In the rows, zero is written as 128.
Named turns come first, each shown by rows before and after it. Which turns, in which order, take the first row of each pair that follows to the second? Write the first one first, as in the answered first pair.
bop:
150, 152, 164, 152, 78, 114, 96, 110, 159, 105, 89, 114, 88, 123, 94, 169  ->  138, 163, 171, 165, 85, 124, 95, 118, 172, 139, 127, 105, 92, 100, 95, 159
112, 118, 122, 143, 179, 178, 107, 145, 118, 121, 92, 183, 117, 112, 61, 145  ->  97, 123, 127, 144, 185, 185, 108, 150, 127, 148, 117, 170, 124, 98, 63, 122
87, 87, 129, 140, 101, 187, 140, 155, 159, 140, 111, 153, 109, 88, 105, 146  ->  76, 101, 126, 136, 109, 181, 146, 162, 173, 164, 143, 137, 127, 88, 118, 117
148, 119, 161, 149, 91, 109, 128, 125, 121, 80, 93, 140, 89, 142, 128, 153  ->  138, 120, 175, 178, 92, 125, 127, 133, 140, 104, 113, 139, 74, 108, 111, 147
zave:
113, 125, 146, 127, 104, 99, 125, 132, 111, 118, 123, 147, 123, 138, 150, 111  ->  108, 130, 153, 129, 100, 110, 127, 126, 118, 119, 129, 145, 108, 130, 149, 111
151, 109, 160, 165, 119, 135, 153, 137, 165, 173, 151, 119, 93, 94, 106, 133  ->  141, 112, 138, 163, 153, 139, 141, 153, 160, 185, 149, 118, 111, 104, 91, 117
162, 152, 119, 91, 140, 107, 147, 104, 136, 109, 92, 145, 140, 162, 146, 112  ->  162, 145, 131, 99, 120, 114, 160, 96, 147, 114, 101, 147, 126, 149, 145, 122
132, 138, 131, 106, 133, 123, 137, 122, 116, 138, 163, 136, 160, 154, 174, 105  ->  136, 132, 134, 105, 135, 107, 147, 114, 114, 135, 161, 136, 155, 159, 173, 108
bidat:
153, 125, 162, 149, 98, 132, 173, 127, 122, 163, 141, 162, 100, 88, 121, 179  ->  162, 128, 162, 129, 83, 109, 186, 114, 117, 140, 138, 160, 119, 107, 151, 185
120, 154, 117, 134, 111, 78, 135, 138, 150, 91, 120, 110, 148, 134, 138, 122  ->  116, 152, 107, 135, 123, 83, 128, 153, 152, 97, 129, 103, 160, 127, 130, 104
135, 145, 120, 127, 135, 149, 116, 119, 137, 137, 132, 147, 133, 151, 110, 119  ->  132, 142, 124, 133, 129, 158, 114, 119, 133, 134, 126, 149, 126, 146, 106, 122
128, 61, 127, 71, 165, 108, 148, 85, 110, 47, 115, 104, 171, 213, 157, 141  ->  103, 72, 115, 70, 201, 121, 128, 117, 124, 86, 145, 90, 205, 201, 143, 103
Now pairs of rows:
Each pair is 2 to 3 turns apart.
126, 113, 121, 103, 148, 111, 126, 126, 126, 104, 119, 128, 129, 150, 149, 157  ->  119, 117, 119, 124, 172, 139, 105, 147, 144, 130, 139, 121, 131, 137, 127, 137
bidat, bidat, bidat
123, 127, 125, 189, 116, 160, 107, 153, 108, 148, 115, 156, 94, 111, 99, 160  ->  135, 141, 112, 118, 90, 94, 136, 122, 90, 104, 119, 145, 160, 183, 159, 142
bidat, bidat, bidat
130, 126, 146, 162, 114, 164, 136, 136, 117, 128, 104, 135, 81, 124, 105, 139  ->  131, 151, 126, 99, 107, 111, 143, 121, 106, 115, 122, 128, 143, 178, 157, 113
bidat, bidat, bidat
119, 121, 147, 145, 139, 133, 133, 145, 148, 165, 153, 123, 123, 101, 126, 111  ->  141, 119, 163, 127, 105, 109, 157, 110, 130, 119, 119, 132, 114, 116, 143, 136
bidat, bidat, bidat
140, 120, 112, 100, 116, 110, 131, 121, 104, 73, 74, 150, 132, 173, 135, 156  ->  115, 121, 152, 170, 123, 160, 135, 145, 150, 166, 147, 125, 99, 77, 104, 132
bop, bop, bop
138, 111, 123, 136, 112, 135, 134, 117, 129, 110, 96, 139, 103, 119, 113, 159  ->  113, 129, 126, 129, 131, 137, 137, 127, 153, 160, 156, 111, 142, 110, 126, 100
bop, bop, bop
145, 107, 117, 132, 126, 132, 121, 125, 135, 66, 105, 147, 118, 138, 117, 141  ->  113, 119, 131, 151, 140, 148, 127, 142, 162, 131, 164, 126, 120, 94, 109, 98
bop, bop, bop
126, 121, 101, 110, 144, 125, 110, 137, 94, 101, 89, 148, 138, 162, 133, 129  ->  113, 116, 130, 161, 139, 167, 112, 147, 118, 155, 126, 146, 107, 99, 100, 125
bop, bop, bop
153, 129, 160, 141, 76, 135, 159, 107, 133, 106, 110, 140, 90, 98, 123, 166  ->  127, 155, 116, 93, 121, 106, 151, 133, 134, 143, 164, 114, 176, 154, 154, 84
bidat, bidat, bidat
125, 109, 156, 163, 124, 147, 134, 100, 132, 157, 130, 142, 120, 93, 124, 153  ->  114, 116, 130, 154, 157, 157, 109, 128, 136, 167, 138, 137, 135, 105, 110, 128
zave, zave
125, 146, 109, 81, 134, 85, 138, 121, 127, 116, 147, 112, 182, 174, 160, 99  ->  160, 117, 123, 120, 117, 112, 131, 114, 101, 58, 74, 149, 111, 162, 121, 174
bop, bop
72, 99, 122, 116, 133, 65, 178, 128, 169, 182, 123, 92, 165, 149, 150, 80  ->  86, 73, 153, 175, 121, 118, 177, 125, 175, 182, 92, 117, 82, 91, 102, 132
bidat, bidat, bidat
122, 130, 150, 170, 159, 152, 131, 113, 132, 165, 157, 129, 116, 109, 108, 131  ->  142, 128, 152, 135, 114, 110, 164, 77, 109, 116, 136, 142, 124, 141, 150, 159
bidat, bidat, bidat
141, 119, 135, 144, 95, 112, 138, 83, 150, 146, 153, 125, 96, 96, 144, 153  ->  122, 128, 92, 141, 155, 129, 97, 129, 153, 172, 160, 113, 130, 114, 116, 111
zave, zave, zave
129, 150, 128, 186, 165, 151, 123, 161, 153, 160, 173, 130, 126, 95, 111, 104  ->  156, 136, 155, 193, 115, 139, 149, 125, 143, 104, 120, 154, 77, 98, 124, 162
bidat, bidat
143, 127, 100, 90, 148, 99, 124, 124, 87, 129, 129, 126, 146, 171, 137, 104  ->  160, 106, 114, 124, 139, 133, 116, 117, 82, 108, 90, 153, 92, 141, 108, 149
bop, bop
